Families of rows that turns and mirrors carry onto each other, the same ones carrying the whole set onto itself: the rest of each named row's family, in list order
9 families of 4 rows
fofu: 260  145  65  139  -143  -304  -49  57  105
fum: 168  -180  -70  202  -85  -148  -129  182  134
nud: 223  -89  84  -58  148  -85  -32  97  -267
moz: -32  150  -107  23  117  -47  -216  72  -112
Tuv: 298  -6  21  51  -185  -362  -61  3  53
ravok: 67  -145  -111  105  -211  -229  -43  29  109
poma: 274  88  142  101  -75  -275  -29  -1  152
mol: 217  -161  4  -49  48  -146  -64  162  -297
poroz: 56  -85  90  -33  186  -168  -129  208  -248
nada: -31  156  -67  98  69  19  -71  104  -155
Lol: 194  -106  -25  -14  218  -163  -188  166  -238
kan: 8  -120  -145  8  -69  -191  -231  66  153
zali: 215  -31  47  -9  152  -170  -16  183  -296
ronef: 198  -216  97  22  150  -118  -107  41  -236
Barub: 1  235  93  -39  -34  -115  -178  89  -71
Givi: 278  102  146  78  -24  -394  -55  87  71
tebi: 38  -196  -133  151  -100  -160  -13  -5  117
Zaga: -51  171  25  -26  184  -166  -141  65  -154
soluf: -6  214  -99  -22  15  -95  -151  -34  -118
nurem: 121  -206  -65  -99  167  -238  -25  126  -170
maf: 299  32  178  110  -19  -321  -41  -85  23
vezol: 87  -151  -75  175  -173  -152  -137  124  133
lub: -46  209  10  65  92  -73  -64  70  -175
fida: 304  42  -6  111  -61  -387  39  -8  57
vovom: 291  -32  -39  -1  203  -150  -138  137  -240
Bupi: 106  -235  -57  121  -24  -176  -39  55  189
Tuz: 127  -233  -149  141  -54  -240  -34  117  119
milob: 353  50  109  95  -121  -308  -93  -14  48
Vobo: -5  137  -47  -24  110  9  -173  -22  -106
kilu: -18  166  51  63  81  -59  -144  -123  -97
kebib: 248  35  137  6  -103  -346  105  88  -43
gibo: 142  -150  117  31  153  -109  -70  177  -250
sokel: 267  124  -27  169  -23  -327  50  13  106
defi: -17  199  -18  20  178  -113  -174  -35  -85
rup: 5  -222  -22  175  -43  -113  -111  -23  124
Binuv: -29  -187  -98  134  -18  -203  -66  138  150

Which other rows belong to the same family as Tuz? fofu, moz, zali
Which other rows belong to the same family as Vobo? nud, poma, Bupi
Which other rows belong to the same family as nada? fum, vovom, sokel
Which other rows belong to the same family as Lol? vezol, lub, fida
Which other rows belong to the same family as Zaga? Tuv, ravok, poroz
Which other rows belong to the same family as Binuv? mol, Givi, soluf

Families of rows that turns and mirrors carry onto each other, the same ones carrying the whole set onto itself: the rest of each named row's family, in list order
4 families of 4 rows
Sofig: -156  152  3  87  -64  151  72  -53  13  -272  -96  -60
Naros: -123  177  67  11  -122  42  -36  -121  64  -190  -169  -138
pifut: -33  160  29  -131  99  51  144  33  120  215  -197  172
Vavis: -10  185  -3  -113  -155  -85  -16  34  -212  3  179  180
kuv: -96  -81  77  81  31  188  -27  -177  74  -3  192  147
palu: -68  22  -25  -31  -14  -48  114  -44  134  250  -234  0
tane: -34  200  -108  -176  40  -54  56  -72  -286  6  103  106
musi: 12  136  -97  -178  -54  -141  -76  135  -197  -15  44  131
Bon: -70  121  91  94  -7  -32  -62  -120  -16  -182  -239  -109
basu: -16  -97  194  39  73  166  26  -59  -59  68  215  138
pim: 72  56  -39  -149  -82  -9  60  40  168  250  -141  51
rik: 4  190  22  -114  -78  -31  120  16  -304  6  99  196
bes: 81  -87  10  152  160  116  -19  -165  -14  34  164  25
Mem: -65  -111  -50  130  110  172  36  -196  -8  -24  130  159
raz: 121  51  4  -156  35  36  72  108  126  174  -217  109
Lun: -12  238  117  154  19  23  -26  20  42  -204  -177  -39

Which other rows belong to the same family as palu? Sofig, musi, basu
Which other rows belong to the same family as Bon? rik, Mem, raz

Families of rows that turns and mirrors carry onto each other, the same ones carrying the whole set onto itself: the rest of each named row's family, in list order
4 families of 8 rows
kugef: 125  98  62  -22  -10  -48  -64  -63  -79  46  235  101  -169  57  -111  28  3  280
kuzi: -53  -89  9  -73  22  -108  128  -102  215  -223  -263  -49  58  79  -29  -76  -112  -26
mefaf: -80  -142  97  138  38  -83  -88  -124  -67  74  151  128  -9  77  65  148  36  257
Bem: 170  38  -266  107  -61  34  34  -68  49  216  20  -82  -4  -138  -40  -89  33  -11
mevi: 197  -201  118  -19  -20  -157  -159  -174  -85  -56  35  162  -56  67  -60  -149  -40  148
Sebot: -8  -25  139  -140  -119  -180  -12  -141  197  14  -99  -103  -110  316  41  -178  -47  -126
zapa: -10  35  -7  -24  -221  -246  -76  25  -198  -139  -193  10  34  174  -48  -156  44  -86
dip: 26  -118  203  -9  1  7  -30  -29  -48  34  237  127  -206  246  17  -13  -43  193
lut: -55  -117  -77  160  8  90  57  -102  152  132  24  -83  184  -138  89  -81  57  132
kezo: 35  -110  -89  132  60  11  30  108  24  51  110  80  -21  347  178  67  19  -53
kem: 113  -75  -86  109  -168  -35  -45  -22  -133  -23  -75  -22  178  -144  -35  -258  86  22
Zud: 127  -243  -62  115  170  -112  -9  -33  -38  -71  -16  134  120  56  88  104  2  15
nem: 249  -131  193  87  -113  -52  -79  -158  -16  140  208  -43  -21  47  82  -200  59  -55
doz: -205  10  247  50  -37  -17  180  -160  201  -149  -40  -121  -20  47  14  112  -73  103
gon: -5  -22  148  115  -35  -159  114  10  -155  -295  -90  13  68  99  26  167  17  -109
vilez: -52  139  237  92  -301  -120  74  -30  -116  -73  -6  -190  5  140  43  -64  93  -189
muzep: 22  228  -113  -7  -267  -168  -99  -82  -82  54  -41  -14  -209  160  -160  -72  6  61
Zab: -145  -50  -35  104  46  -119  106  38  70  -13  -82  -66  105  230  183  193  45  -130
zenob: 118  268  67  157  -143  -36  181  -11  -16  -156  80  -136  -73  88  -18  153  8  -149
Nuza: -139  -130  14  -159  -28  13  136  -82  224  89  -126  -100  -203  162  -23  -140  -126  13
rir: -175  82  -114  167  -342  -49  -65  -5  -128  54  -82  0  -113  236  -40  -86  33  57
sis: -52  112  61  62  -21  33  199  -127  40  -44  52  -90  -130  -175  -130  185  -63  164
rul: 176  -147  225  -40  -17  100  147  -48  98  66  164  -115  -162  86  56  -188  -51  -100
betub: -208  -27  121  104  -170  125  195  -155  59  8  -46  -133  -154  -116  -102  -25  -79  156
Bivon: -6  91  107  293  -225  44  105  63  -141  -106  107  -45  -45  212  85  95  58  -106
Rula: 81  62  -257  58  136  -51  59  65  125  37  38  52  10  183  66  163  -1  21
Vubev: 231  -88  233  -53  -108  -111  53  -154  58  -202  -65  -74  -35  49  -38  -231  -71  -143
lok: -59  -53  -189  227  -217  133  94  -39  25  164  -72  -133  13  -65  20  -158  23  -42
Vatet: -93  17  -17  4  -267  -115  -168  -84  -91  170  -16  -25  9  76  -39  -269  92  154
ratef: 324  94  77  -77  -56  -15  104  -25  41  62  160  -146  -116  17  -23  -157  12  -159
ruk: -102  -77  24  96  -37  -1  67  -111  11  -184  -115  30  124  -174  -96  -43  -37  259
guluz: -43  108  -77  -220  17  -139  120  -31  172  21  -122  -81  -193  190  -83  25  -92  -27

Which other rows belong to the same family as Vatet? mefaf, Sebot, lut, nem, doz, vilez, Zab
Which other rows belong to the same family as rir? dip, kezo, Nuza, rul, betub, Bivon, lok

Families of rows that turns and mirrors carry onto each other, the same ones carrying the whole set onto itself: the rest of each named row's family, in list order
7 families of 5 rows
tado: -175  38  -108  -233  90  -45  -264  234  74  -180  -89  155  193  -73  169  -143  -469  -71  -9  140  -145  -3  189  -31  -51
tir: -122  191  1  -214  51  40  -328  296  -38  -211  156  170  272  -2  -3  197  -175  41  -201  -211  -79  -43  464  163  -88
Dete: 160  99  55  50  48  241  -114  -10  51  -246  117  77  -60  -82  165  187  -242  48  59  -8  93  78  -58  69  -105
gel: -99  31  -19  -123  -45  194  6  184  235  9  253  -6  128  -198  -192  19  -148  183  150  112  89  19  197  -72  -151
gib: -169  56  70  -123  -10  64  -51  268  223  -56  388  68  140  -98  -239  5  -176  94  31  145  91  52  262  -134  -49
Bot: 65  35  -110  -125  -12  269  -143  21  15  -316  205  131  -84  89  95  83  -182  63  -22  47  208  64  -6  -50  -165
Zok: -221  -18  -67  -82  138  -116  -312  264  269  -75  -56  219  141  12  144  -34  -334  -79  40  47  -99  139  137  -72  -143
zese: -137  196  5  -232  -50  50  -199  249  29  -99  208  190  109  -9  -45  239  -122  138  -183  -233  -110  -170  464  33  -138
simo: -95  314  13  -196  31  44  -320  251  -66  -175  207  188  149  68  -1  159  -74  163  -80  -223  -117  -23  391  -36  -175
siru: 11  138  57  -125  -10  89  -443  286  6  -51  146  225  133  80  -55  190  -59  40  -95  -251  -136  -91  375  24  -70
Keb: -60  260  -8  83  77  66  -210  101  114  -16  -103  -4  134  -181  36  38  -207  -176  105  59  254  -291  238  161  16
ged: 60  129  -50  -8  -4  334  -111  -11  -53  -297  138  107  -38  17  18  172  -307  -74  -37  95  59  108  0  105  -142
golev: -90  12  64  -38  -69  101  -31  372  100  -3  356  -24  259  -149  -129  66  -142  109  90  110  123  -13  247  -129  -75
tode: -94  255  -8  -27  227  74  -136  173  209  -56  -67  84  223  -205  174  22  -244  -174  -22  97  138  -327  263  212  -7
lufu: -79  269  -45  -73  155  -30  -234  81  110  -67  3  84  84  -163  232  134  -211  -211  -43  62  266  -275  288  212  3
getok: -80  -37  68  -96  -65  194  23  308  246  -23  247  34  259  -86  -158  102  -61  119  115  26  99  -24  308  -82  -180
Garer: -173  80  -178  -215  101  -72  -334  249  221  -140  3  283  147  -88  212  -120  -319  51  -53  152  -71  100  205  -63  -42
memu: 21  173  -46  -84  -43  0  -282  379  -57  -179  134  186  231  3  23  154  -129  44  -163  -266  -168  -95  443  -6  -126
pagit: -41  237  -137  64  100  35  -75  136  40  -101  10  52  193  -184  144  10  -254  -240  15  -27  272  -274  274  146  63
gan: 140  15  52  -4  -6  350  -137  74  32  -172  200  120  -67  -38  37  84  -233  -56  77  -76  155  -61  -82  8  -168
sibal: -226  34  16  -230  57  -16  -328  275  140  -187  15  255  104  -79  224  -66  -415  35  -72  63  -196  36  101  -42  -54
Kek: -165  55  -145  -78  61  -122  -291  346  86  -136  -15  202  134  -64  212  -130  -422  -100  -42  119  -62  26  94  -121  -140
Fula: -49  -46  85  -182  -54  88  -124  229  184  -14  285  -20  236  -97  -32  92  -94  169  42  192  213  -65  415  -53  5
muvif: -52  135  33  -113  170  -103  -262  287  213  -152  -75  203  164  -44  150  -114  -453  0  137  163  -3  43  157  -149  -148
foma: 118  111  -20  90  32  247  -14  18  33  -178  88  114  -108  76  -12  152  -142  38  -55  -138  66  67  16  24  -173
falo: -79  55  22  -56  6  246  -94  258  119  108  285  63  249  -57  -174  125  -160  170  56  243  132  -43  252  -43  9
suf: -106  177  5  -224  -58  -15  -266  268  28  -209  166  149  199  73  -10  200  -171  17  -176  -204  -207  -141  400  -126  -189
Pes: 136  190  -19  6  88  297  -160  -14  44  -208  116  57  -73  -68  74  132  -194  -52  -27  -93  50  -92  -88  49  -239
libe: -108  46  -119  -72  96  -5  -416  263  179  -149  -50  234  162  -66  214  21  -459  -1  -121  178  -66  14  32  -52  -107
tana: -18  169  106  -17  -4  137  -13  278  227  -24  287  45  133  -137  -163  117  -84  176  131  218  108  -26  310  -65  -145
tidag: -124  308  -92  32  148  -9  -128  20  196  -167  19  87  176  -106  57  146  -304  -294  1  4  179  -233  349  125  13
Vinav: 175  40  -53  64  -46  266  -39  133  -37  -240  204  106  -83  -36  78  138  -202  -73  -89  -25  111  30  -29  30  -172
Ror: 115  133  161  -159  20  -26  -360  250  -16  -171  82  157  132  82  135  237  -192  90  -152  -185  -123  -69  417  0  -167
zun: 20  200  -109  -15  209  119  -100  105  64  -25  -23  128  121  -106  143  62  -341  -198  -55  54  225  -370  248  183  -20
Zos: 12  383  -126  -54  179  75  -103  105  93  -204  -25  139  129  -35  53  51  -192  -151  70  -25  325  -280  350  120  -80

Which other rows belong to the same family as getok? tado, gan, suf, zun
Which other rows belong to the same family as falo? Zok, siru, ged, tidag
Which other rows belong to the same family as zese? gel, tode, sibal, Pes
Which other rows belong to the same family as libe? tir, gib, Keb, foma

Families of rows that turns and mirrors carry onto each other, the same ones carrying the whole set onto itself: the rest of each named row's family, in list order
9 families of 3 rows
sug: -40  -69  -22  108  -251  22  -84  51  19  13  -61  -45  -159  -216  -174  64  -111  6  -40  151  -20
kez: 82  -38  -197  57  93  60  -28  -7  -40  263  57  32  29  166  -115  133  -161  -1  -187  -109  96
Suve: 66  183  -207  54  74  -77  65  73  -61  -107  -39  -81  81  121  35  -150  117  44  -171  -47  149
kel: 125  192  -56  -107  81  -30  -4  -286  66  -18  -8  -232  207  -46  108  90  -80  79  143  -153  116
dular: -141  -71  13  -79  -120  92  30  87  72  -7  70  -152  -219  -92  -51  197  44  -5  147  -131  -174
Nativ: 124  111  155  142  135  104  -91  9  10  91  -61  108  93  270  -113  150  96  -140  20  -82  146
komug: 103  145  -69  -45  157  92  51  -10  -141  -71  97  -138  -250  -179  181  109  -130  -122  168  -153  93
Nez: 207  -57  24  45  112  72  -94  -165  -179  51  24  -17  129  188  -187  208  25  -103  47  -57  210
Fif: -143  -124  7  61  -7  26  34  -43  174  -3  -78  -96  -50  -354  20  15  -126  -109  113  48  -33
baf: -121  -196  -58  -30  -114  91  -94  37  105  80  7  -232  -143  -203  3  89  -99  -92  28  -106  -88
Taf: -193  -68  -188  -48  95  -97  29  87  19  -107  36  -13  -68  -187  -32  105  -98  33  -191  -109  -50
rut: 94  -78  -83  131  65  -130  103  -188  -73  154  2  -126  68  -94  78  50  -189  -270  155  96  32
konu: 175  198  54  -78  3  -296  -48  -44  -65  -143  20  -36  -110  -21  205  -149  33  62  -59  -45  40
detoz: -203  -229  -40  34  -219  170  -21  -30  -43  -94  2  -39  -39  -137  -13  91  -82  39  -22  -3  -45
Bogu: 73  8  60  18  -22  84  -228  -152  -30  157  -22  128  147  -38  -124  147  133  41  -82  -4  268
vofuv: 14  116  -37  -31  -133  -59  -30  -66  -111  -109  -16  4  -166  139  251  -185  61  145  -68  63  10
nodet: 0  31  56  -66  38  147  70  -72  117  -93  140  -139  -232  -99  78  128  -150  -248  105  -72  -189
lano: 129  254  124  -132  98  -42  30  -228  139  -154  96  -77  71  22  228  -47  87  -119  41  -101  -21
fep: 227  308  38  34  97  -63  48  -33  -27  -108  -51  -18  -199  3  162  -177  -20  25  96  53  132
Ladu: 69  -83  37  2  9  115  -113  -218  -211  83  66  204  84  193  8  156  3  64  -68  -37  179
sabas: 35  232  -23  -91  27  -90  -185  -45  -66  -53  -62  14  -303  48  62  -25  165  119  -53  120  80
Tatot: 82  187  108  -85  -66  -259  28  -57  43  5  40  -2  21  65  196  -100  241  76  41  -78  -24
lidi: 227  4  125  99  26  103  85  -224  36  62  123  -10  166  83  -38  105  -110  -324  79  -7  12
volit: 135  34  47  -21  217  152  -93  -274  38  162  -24  42  83  83  -117  235  -92  10  120  -49  186
nuki: 200  -62  125  116  -36  7  61  -51  -161  144  114  128  86  149  -170  216  46  -125  104  -54  83
Liri: -133  -51  125  69  -68  93  -78  120  238  83  -50  -20  -79  -91  -83  188  -145  -71  -2  -137  -141
Zigi: -4  243  153  34  53  -240  -18  80  107  -189  -99  43  -99  59  101  -63  73  -8  -28  -1  -81

Which other rows belong to the same family as Taf? kez, Suve
Which other rows belong to the same family as Bogu? sug, sabas
Which other rows belong to the same family as nuki? dular, Tatot
Which other rows belong to the same family as nodet? lano, lidi
Which other rows belong to the same family as detoz? vofuv, Ladu
Which other rows belong to the same family as Nativ? Liri, Zigi

